In the data rows, zero lies at 4.5, halfway between 4 and 5.
Every row belongs to one group in each of 2 separate groupings. Only the weakest grouping, the one that moves the rows least, is given. The first row asked about is in group 0, and each new group gets the next number.
Each row in order, then its group:
[5 6 7 5 9 5 5 4 3 5 4 3] -> 0
[6 6 3 3 0 5 6 8 7 2 4 5] -> 1
[4 6 3 3 0 4 6 8 7 3 3 6] -> 1
[5 3 7 5 8 4 4 4 4 6 4 3] -> 0
[6 3 7 6 9 4 4 4 4 6 5 2] -> 0
[3 4 5 4 0 6 2 8 6 3 6 0] -> 0
[5 5 7 5 8 4 4 4 4 6 4 3] -> 0
[4 5 3 3 0 4 6 9 6 2 5 5] -> 1
[2 5 0 4 3 6 4 2 3 3 4 9] -> 1
[6 4 7 5 8 4 5 3 4 6 5 3] -> 0
[2 5 5 4 0 7 3 8 6 4 7 0] -> 0
[5 4 7 6 8 4 5 3 4 6 4 3] -> 0
[5 5 7 5 8 4 5 3 2 5 4 4] -> 0
[6 5 8 6 8 4 5 3 4 6 5 3] -> 0
[4 4 7 6 8 4 4 4 4 5 4 3] -> 0
[8 6 5 6 6 1 7 2 4 5 2 7] -> 1
[0 4 0 4 6 8 1 3 4 5 6 5] -> 0
[7 5 6 5 5 1 8 1 5 5 2 8] -> 1
[7 5 6 6 5 2 8 2 3 4 2 7] -> 1
[6 4 8 5 8 4 4 4 4 6 4 3] -> 0
[4 5 7 5 8 4 3 3 4 6 4 4] -> 0
[8 5 5 5 5 2 8 3 5 5 3 8] -> 1
[2 4 0 3 4 5 5 3 4 3 4 9] -> 1
[3 4 5 3 0 7 3 9 6 4 7 1] -> 0
[5 4 7 6 8 4 4 3 3 6 5 2] -> 0
[5 4 8 5 9 4 3 3 4 6 4 4] -> 0
[3 5 4 3 0 6 3 9 7 3 7 1] -> 0
[7 6 7 6 6 2 6 3 4 4 2 8] -> 1
[5 5 7 6 8 5 4 3 3 6 4 4] -> 0
[1 4 0 3 3 5 5 2 3 3 5 9] -> 1
[7 5 5 5 6 2 6 2 4 3 3 8] -> 1
[4 4 4 4 0 7 3 9 6 4 7 1] -> 0
[6 5 3 3 0 4 6 8 6 2 4 6] -> 1
[6 4 7 5 8 4 4 4 3 6 4 3] -> 0
[3 4 3 3 0 6 4 9 5 3 6 1] -> 0
[3 4 5 3 0 6 3 8 7 5 7 0] -> 0
[5 4 8 5 8 5 4 4 4 7 5 3] -> 0
[5 6 2 3 0 5 6 8 7 3 4 6] -> 1
[4 4 8 6 8 5 4 4 3 7 4 4] -> 0
[7 5 6 6 5 3 8 2 5 5 2 8] -> 1
[7 6 5 5 6 2 7 2 4 4 2 8] -> 1
[4 4 8 5 8 4 4 3 4 6 4 3] -> 0
[7 5 5 5 5 2 7 3 4 4 3 6] -> 1
[2 5 0 3 3 5 5 4 3 2 5 9] -> 1
[7 5 6 5 6 2 7 2 5 5 2 7] -> 1
[5 4 7 5 8 3 4 3 4 4 5 3] -> 0
[2 3 0 3 2 5 3 3 4 4 4 9] -> 1
[0 3 0 3 7 7 1 3 4 5 7 5] -> 0
[5 4 7 5 7 4 4 3 5 6 4 4] -> 0
[5 4 9 6 8 4 4 3 4 6 5 3] -> 0
[5 5 2 4 0 4 6 7 7 2 5 5] -> 1
[5 3 8 6 7 4 4 3 3 5 5 3] -> 0
[4 5 4 4 0 7 3 9 6 3 7 0] -> 0
[3 4 5 3 0 7 2 8 7 4 5 2] -> 0
[0 2 0 3 6 7 1 4 4 5 7 6] -> 0
[5 5 7 6 8 5 3 3 4 6 4 4] -> 0
[3 4 0 3 3 5 4 3 4 2 4 9] -> 1
[0 3 0 4 6 8 1 4 2 4 7 5] -> 0
[5 6 3 4 0 5 6 8 6 3 5 5] -> 1
